128 stands for zero in the data rows.
Each row of this table is followed by its label. One hidden rule gives the labels. It looks at one to three of the table's principal directions, none of them among the few with the most spread.
[145 153 173 163 144 143 109 107 126 137 170 169 132 149 170 123 158 147
 149 129 113 154 161 122 145 149  97 129 168  78 123 151 118 103 128 131
 135 106 108  98 126 176  91 157 129 132 122 148] f
[116 156 164 140 141 158 131 119 118 148 128 139 135 139 103 127 134 110
 177 127 128 167 108 112 130 125 132 115 157  84 135 174 107 131 129 107
 135 153 112 118 110 143 121 145 148 151 123 117] d
[159 131 179 164 148 181 145 127 126  96 147 128 137 119 154 128 140 135
 128  76 109 120 164 143 153 103 128 141 114  78 143 137  92  98  92  69
  87 122 133 120 109 139 118 125 124 124 117 125] f
[151 136 145 136 131 207 162 119 129 130 114 125 111  97 142 125 128 129
 149  74  96 137 152 152 151 120 136  93 149  77 141 151 112 121  98  53
  78 170 133 123 102 122 112 126 135 151  96 126] d
[139 114 116 128 137 131 139 116 124 116 114 101 124 128 104 132 113 136
 113 125 142 141 129 107 127 115 118 127 106 141 126 100 115 136 144 136
 110 147 123 124 150 106 135 131 127 115 115 123] e
[109 133 123 115 135 113 110 119 125 122 131 127  87 153 121 121 120 137
 119 131 122 139 137 121 126 137 129 119 140 139 131 124 143 126 150 143
 143 129 145 118 118 131 100 148 121 138 127 154] e
[109 125 100 111 131 124 152 115 132 107  78  84 122  97 113 110  56 116
 122 121 152 143 114 125 139 114 153 112  98 175 160 103 132 151 168 132
  86 167 128 125 148  92 143 116 127 102 104  97] f
[119 132  77 120 127 177 141 105 145 131  80  49  98  88 158  91  74 132
 126 103 119 181 125 108 176 146 129  51 155 111 121 100 163 125 160 116
  43 208 135  87 139  85 104 144 124 118  64 126] d
[ 84 150 126  89 122  50 110 160 136 132 126 126 131 150 142 114 122 145
 108 146 129  84 121 126 116 136 147 174 115 167 144 120 180 113 148 182
 167  81 165 130 118 118 125 136 103 121 157 142] e
[164 117 161 153 128 131  92 130 136 134 177 186 138 135 124 149 194 144
 133 137 132 115 147 114  99 124 107 165 148  88 102 149  96 117  90 118
 138 104 117 142 130 158 138 139 124 137 151 137] e
[144  88 123 163 126  89  94 149 140 130 149 120 150 163 147 141 157 174
 119 113 131 104 148  77 107 113 100 189 140  83  65  89 142 124 125 178
 129  95 123 118 165 110 130 160 100 104 121 149] e
[116 156 124 120 133 139 135 126 116 124 110 105 113 117 142 122 109 155
 127 101 115 128 139 140 142 124 160 134 121 121 137  97 145 115 136 107
 104 137 136 116 104 112 103 139 125 132 106 129] f
[194 130 171 175 146 188 127  92 128 127 170 186 110 123 141 144 196 150
 140  91 109 148 159 149 128 163 124 117 139  70 137 143  81 108  89  39
 119 111 107 133 127 148  99 131 134 146 114 127] e
[130 121 151 146 129 129 116 139 135 129 143 141 138 143 134 131 144 138
 143 100 121 109 134 115 121 121 121 147 139  88 121 150 129 119  97 121
 134 109 128 131 125 132 128 138 129 132 135 133] f
[148 139 108 137 133 164 143  89 118 129 124 106 113 103 149 124 126 141
 123 117 119 172 143 141 160 147 120  92 136 115 124 103 118 129 134 102
  94 164 110  97 132 124 107 132 134 129  95 124] e
[115 161 147 134 116 148 136 133 132 137 123 110 126  92 183  93 108 116
 132 109  98 123 126 172 159 144 147 117 140 108 155 137 165 105  93  99
 101 122 138 118  94 138 105 111 127 133  99 133] f
[134 130 100 135 126 127 107 123 139 133 136  90 117 123 190 113 130 185
 100 108 112 152 164 101 173 146 100 122 155 100  94  77 165  92 134 149
  87 136 131  80 138 115  89 164 110 109  86 154] d
[150 129 161 156 140 133 105 116 132 141 170 175 137 163 142 135 173 137
 146 147 124 142 149 102 123 146  88 127 166  89 108 157 114 113 135 148
 151 104 113 114 141 170 109 156 128 134 142 149] f
[127 111  75 116 101  79  98 162 139 157 138 126 157 141 153 139 159 153
 109 174 132 105 132 105 118 142 104 153 155 135  63  86 170 124 144 195
 151 106 133 132 156 131 132 145 109 111 134 149] f
[ 58 163 161 116 131  85  95 144 130 113 119 104 133 143  87  98  72  97
 147 137 151 114 112 108 128  83 152 169 134 127 166 169 138 130 106 147
 141 135 151 136  99 153 137 139 135 123 138 116] f
[119 150 120 113 137 103 109 122 120 143 133 123 123 156 113 132 134 154
 125 167 136 144 147  93 124 125 108 143 151 126 106 108 136 130 167 177
 145 140 127 109 135 143 113 165 121 130 127 148] e
[ 92 155 151 109 146 130 154 122 122 125  98 104 122 137  95 112  85 105
 152 107 135 145  93 121 134 124 145 107 109 139 177 166 130 135 139 120
 137 146 133 123 115 106 133 125 146 137 131 108] d
[131 108 139 135 119  80  90 154 142 147 169 186 145 172 128 146 189 123
 133 168 131 102 120 119  92 153 115 155 146 125 101 156 132 129 129 163
 201  69 127 151 137 156 139 133 119 136 174 144] d
[ 82 129  80 107  95 116 151 159 121 122  86  53 154  74 155 102  57  88
 111 127 127 101  91 166 155  94 150 127 107 166 127 104 168 139  95 146
  91 152 143 131 113 103 158  81 133 106 114 110] e
[ 85 161 131 118 106  82 131 171 132 154 127 112 198 122 159 113 130  97
 139 169 133 119  94 148 164 139 148 152 129 136 139 145 155 114 122 147
 170  98 126 125 106 154 146 110 133 115 140  98] e
[100 110  85  74 107  84 117 143 163 144 104 143 110 129  88 125 147  91
 128 150 142 105  69 143  89 188 176  88 109 182 157 165 162 154 152 116
 187 118 157 172 126  94 162 106 125 153 174 106] f
[130 112 122 117 125 162 141 124 121 137 111 136 112 125  62 140 110  82
 150 145 139 139 103 124 101 104 112  91 140 137 125 168 100 166 112 119
 135 176 119 160 132 131 155 110 156 150 134 124] e
[126 164 124 117 139 151 131 129 124 129 119 115 121 117 149 126 120 159
 127 116 121 154 141 129 163 142 140 109 128 125 135 103 137  98 148 106
 105 143 124 111 112 125 100 146 136 127 106 125] e
[127 134 145 150 122 129 147 164 120 127 153 127 212 129 195 140 161 127
 132 131 117 125 138 144 184 120 121 151 121 106 109 126 117  89 124 132
 139  90 114 101 110 163 134 123 129 106 143 111] f
[141 118 159 116 127 118 135 132 117 113 142 155 117 135  80 151 148 127
 114 116 127  87 150 152  96  93 128 171  96 135 147 144  94 146  82 105
 159 116 139 159 105 141 153 111 130 150 156 133] e
[133 134 108 122 131 118 122  92 113 126 122 136  89 120 100 129 114 132
 116 145 138 129 121 141 101 136 146 124 117 165 140 105 124 150 132 125
 129 131 120 139 137 119 121 116 134 134 127 127] e
[135 107 121 140 113  78 101 169 139 161 160 169 195 161 147 156 195 141
 141 175 142 116 113  94 108 146 106 171 147 116  69 126 134 120 151 187
 182  76 109 133 157 143 150 145 117 114 162 127] e
[100 164 138 125 122 123 129 120 115 149 122 131 128 127 125 111 111 109
 155 143 120 113 114 141 119 122 149 134 157 116 143 155 148 135 110 133
 136 127 134 128 108 146 116 124 136 143 132 129] f
[134 144 175 139 136 134 117  94 127 123 157 172 103 133 135 117 143 141
 132 120 117 143 168 134 140 134 126 140 153 111 164 158 109 111 115 103
 129 115 133 107 106 171  94 146 122 140 124 140] e
[111 132 119 107 117 121 135 118 117 137 121 160 104 121 110 132 127  97
 141 136 125 129  90 171 104 155 155 101 118 169 152 154 132 150 128 112
 166 120 125 150 110 127 134 101 145 155 151 123] f
[137 117 104 105 129 159 148 111 121 115 100 104  97 110  96 133 107 125
 120 108 127 140 131 134 118 117 125  98 111 142 130 113 119 151 139 113
 101 179 137 133 130 101 136 127 130 140 116 133] f
[ 96 172 120 121 107 139 133 136 140 141 109  99 132  79 193  80  81 105
 129 134 107 127 119 174 180 152 158  96 150 134 163 132 182 102 108 107
  95 131 138 118  96 147 102 105 133 121  94 120] f
[ 86 127 132 141 136 120 120 135 161 103  98  55 137 125 151  71  42  96
 126 124 143 148 119  90 176 115 124 102 136 127 157 138 161 115 151 159
  80 151 144 102 146 122 123 134 119  85  92 116] f
[134 141 125 135 133 127  73 110 148 152 160 160 113 158 113 131 192 138
 148 159 135 171 134  94 126 181 127 104 183  81 107 151 124 119 151 112
 160 137 125 121 127 161 102 175 125 150 131 135] f
[ 95 182 109  99 120  50  74 147 143 161 133  97 140 137 147 106 136 191
 104 175 141 127 151  79 145 139 124 192 164 119 108  78 186  97 148 192
 133 120 146 100 131 135 103 182 100 108 106 142] d
[150 147 138 142 123 121 114 106 117 137 160 179 110 111 156 133 161 143
 118 145 117 123 145 175 122 155 147 147 136 136 137 116 118 123 106  99
 142  94 113 133 113 156 107 112 126 138 129 131] e
[ 65 142 111  91 118  52 110 172 142 138  92  75 155 145 113 107  74 134
 124 141 153 113  90  87 125 122 130 159 107 163 134 111 190 127 154 204
 152 118 141 132 140  98 148 144 125 104 128 122] f
[108 113 129 131 111 135 123 151 138 116 128 116 143 114 119 122 109  82
 131 121 132 113 107 149 142 112 134 113 119 130 140 163 124 130  75 103
 136 132 130 154 108 145 155  97 150 129 138 111] f
[108 104 153 130 153  85 109 149 153  94 117 107 132 174 101 123  99 148
 122 117 156 122 146  60 118  91 127 172 109 127 133 122 122 129 187 175
 125 123 145 118 151 106 140 167  98  98 133 126] d
[ 91 135  88 122  97 130 114 140 155 174 100 104 155 104 151  88 102  76
 170 182 130 139  88 106 130 144 132  85 207 105  99 164 182 145 153 172
 102 170 138 120 142 137 135 133 121 125 113 124] f
[126 118 115 115 126  98 127 143 121 134 120 104 140 156 130 143 146 173
 113 126 124 127 150  98 123 120 121 168 121 119  93  74 149 126 175 172
 139 122 137 105 132 109 118 168 100 124 119 151] e
[142  98 122 145 116 183 172 129 115 127 115 133 148  98 106 140 115  48
 149 144 129 137  89 172 128 110 134  78 118 144 131 166  84 163 104  89
 126 155 104 157 123 141 167  67 159 138 136  99] d
[188  90 157 165 162 175 132  72 111 115 138 163  90 157  66 156 136 151
 139 127 143 171 164  70  83  96  84 127 141 106 105 115  61 156 168 137
  98 161  98 120 173 130 115 161 126 131 109 150] f
[174 163 152 138 125 162 142  99 103 140 174 225 125  97 165 154 209 127
 132 143 102 124 134 226 126 188 169 114 116 144 158 140  94 107 102  39
 164  73 105 148  86 178 105  89 145 163 160 116] f
[178  83 121 159 162 187 163 111  97  76 124  78 122 140  95 165 113 156
 103  55 132 121 148  97 121  65  80 127  70 109  92  80  73 130  95 115
  74 155 114 126 166  77 144 125 144 110 122 135] e
[181 104 132 166 136 157 130 109 124 117 162 152 126 130 152 149 175 155
 117 101 114 118 165 135 128 131 106 135 131  92 102 113  96 119  95  97
 113 110 117 124 145 133 117 127 123 125 127 137] e
[142 146 169 137 124 124 119 134 137 151 159 178 166 135 120 137 195 118
 151 150 131 143 129 133 133 156 129 148 146  94 142 169 101 115 114  93
 172 105 121 137 116 172 132 136 129 141 141 110] e
[ 50 151 139 111 112  21  73 176 160 143 110  76 157 152 135  75  69 141
 127 160 149  86 129  58 119  88 126 221 166 115 124 124 209 121 140 241
 125 112 170 113 140 126 132 171  86  90 114 144] f
[142  95  79 124 100 109 129 146 133 152 133 117 174 125 146 148 166 126
 111 166 135 130 113 123 137 151 105 117 124 142  79  99 140 132 139 161
 153 118 109 126 149 130 152 119 129 118 137 123] f
[ 99 146 116 128 115 120 123 117 118 153 118 145 131 120 118 115 107  84
 162 172 136 139  90 144 114 139 152 109 160 145 134 156 139 154 139 141
 146 135 116 137 123 150 128 113 143 138 134 116] f
[107 118  94  98 121 107 124 132 133 121 108 110  93 128 131 122  98 139
 107 124 123 112 131 132 121 128 139 116 120 164 127 109 159 138 149 153
 125 136 146 126 122 103 125 128 119 132 132 144] e
[167 134 155 144 143 122 119 115 117 120 163 189 124 133 136 155 169 170
 116 134 129 109 164 139 106 125 134 172 115 134 127 109  94 116 129 116
 136  86 110 134 128 146 120 130 121 128 149 131] e
Here are more rows. What is the label of each one?
[ 96 112 112 102 114  53 117 142 147 150 102 115 146 151 116 115 114 139
 127 169 149 132 118  78 107 132 128 166 139 155 119 109 168 149 206 215
 150 121 141 111 156 109 138 160  91 110 125 133] e
[120 141 118 110 111 133 146 123 108 121 122 128 109  96 125 125 118 100
 112 125 112  93 116 199 121 126 160 125 102 163 157 127 135 138  79  90
 137 120 144 155  93 134 132  81 139 147 140 127] f
[ 93 114  78  83 119 103 163 128 135 114  76  74 125 111 115 111  68  97
 109 134 142 117  97 138 135 127 151  94  88 199 157 118 155 155 169 154
 122 153 150 126 138  84 156 102 123 115 138 106] f
[115 166 164 137 126 120  96 130 128 135 157 153 116 131 135 116 143 128
 134 135 117 124 142 153 139 137 144 148 150 104 150 151 131 108  84  96
 152 106 130 136  88 175 104 131 136 144 125 134] e
[153 111 163 150 147 116 107 112 136 103 162 146 103 151 148 127 141 175
 104  96 121 114 183 100 121 109  92 170 131 103 123 121 115 110 116 147
 109 103 137 104 142 130 110 155 102 116 128 159] d
[122 133 105 109 104  35  64 118 133 185 170 206 123 172 131 135 198 157
 124 221 137 124 124 103  75 194 106 162 184 157  91 120 175 132 170 220
 215  64 128 129 155 170 102 164 106 138 162 170] f
[165 115 123 120 130 160 155 103 115 116 125 145 115 106  95 151 142 126
 114 132 130 121 148 151 111 111 135 122 104 148 137 118  85 147 126  93
 114 150 123 142 124 129 144 108 132 142 138 119] f
[195 118 138 170 121 154 140 116 111 151 175 203 161 116 167 164 209 140
 132 156 115 126 145 165 119 154 114 140 141 113  95 116  88 121 111 101
 145  83  87 136 142 166 123 106 132 131 138 125] d
[144 101 135 137 147 126 144 133 107 111 137 141 139 163 103 168 139 142
 124 126 141 141 134 109 120 100 106 143  97 144 105 112  83 140 157 149
 153 120 102 124 142 121 144 133 137 123 147 127] d
[111 128 130 118 148  81 114 119 134 114 129 117 104 173 151 114 109 167
 114 113 126 130 150  95 124 143 101 140 124 138 128 109 162 123 185 197
 141 106 143  94 152 108 102 168 101 114 132 161] f
[170 115 165 175 140 178 116 122 126 120 166 163 138 139 141 148 178 143
 147 103 115 140 165 119 131 119 107 136 152  58  99 139  86 111 107  91
 112 125 112 122 125 159 114 149 128 135 122 139] f
[101 112  93  92 132 120 200 135  99 100  68  72 126 114 109 133  44 105
 109 103 133 101  93 157 125  87 144 114  52 213 155 102 133 163 151 155
 119 144 133 134 136  62 164  79 140 114 141 109] d
[ 85 132 107 100 130  76 129 135 119 125  92  99 130 136  94 121  69 117
 124 176 160 136 107 101 111  93 143 155 115 187 128 102 137 161 197 202
 132 148 128 121 141 109 148 132 117 108 131 119] d
[118 147 117 110  90 118 104 138 133 154 149 180 125  92 128 126 170  85
 134 158 118  90  89 202 105 172 173 116 137 147 150 171 146 129  58  74
 173  97 138 181  86 163 141  80 147 163 165 116] f
[ 79 162 161 126 128 101  87 158 166 147 141 144 154 158 134  92 142  89
 170 153 134 123  98 100 136 160 145 121 179  89 153 211 161 102 129 135
 163 106 159 135 116 161 121 150 123 131 152 119] e
[ 57 133 102  93 112  95 118 157 151 136  70  62 108 128 104  78  45  87
 142 127 132 109  81 106 112 119 150 113 145 142 146 146 203 151 139 171
 116 160 174 144 130  90 135 130 117 124 109 136] f
[165 101 114 151 148 181 135 115 124  99 129 116 108 118 116 148 126 136
 122  75 131 125 119 123 117 118 116  94  97 116 112 118  97 127  92  86
  88 145 113 144 151  88 141 111 150 126 130 120] e
[145 120 139 140 162 124 133 105 117  95 132 112 109 155 101 142 122 160
 107 101 142 135 146 101 125 113 120 144  88 135 138  99  97 126 141 124
 124 123 121 118 149 103 123 140 127 115 128 124] d
[ 99 137 102 109 120  97 116 137 130 131 119 108 129 132 124 117 111 119
 127 137 132  98 111 125 112 125 132 135 132 138 122 132 159 137 120 160
 138 127 148 136 133 117 138 126 125 126 146 132] f
[110 111 152 146 139 112 103 156 157 113 135 103 142 168 139 109 128 124
 138 107 126 110 138  80 127 111 113 149 148  74 112 154 146 116 135 159
 123 119 159 117 138 121 129 160 100 115 133 144] e
[132 107 103 129 142 129 150 123 124  92 108  75 119 122 151 125  87 149
  96  93 128 119 142 121 142 103 122 129  89 148 120  79 132 129 150 150
  83 139 135 105 149  80 132 125 112 100 117 130] d
[120 128 120 116 100 145 152 122 137 151 118 159 133  92 134 111 129  50
 148 165 121 141  82 192 132 175 152  65 139 164 166 184 133 150 122  93
 155 130 126 153 112 154 142  76 144 148 138 106] e
[142 121 160 162 124 140  89 142 142 145 177 171 147 158 143 138 195 123
 152 139 116 134 142 115 132 144 110 131 176  60  96 170 115 108 101 113
 160 104 119 128 112 180 117 150 130 146 141 142] f
[135 111 127 142 148 119 105  95 117 113 150 143 100 170 116 139 135 150
 124 117 136 148 132  96 111 142  94 115 124 133 113 122 121 126 144 160
 146 111 115 113 154 126 109 153 135 127 144 153] f
[163 116 152 158 148 159 111 108 123 115 165 184 107 148 128 148 161 133
 137 125 125 139 144 128 110 138 111 112 136 114 117 146  90 121 127 110
 135 111 109 136 134 152 114 133 138 138 147 142] e
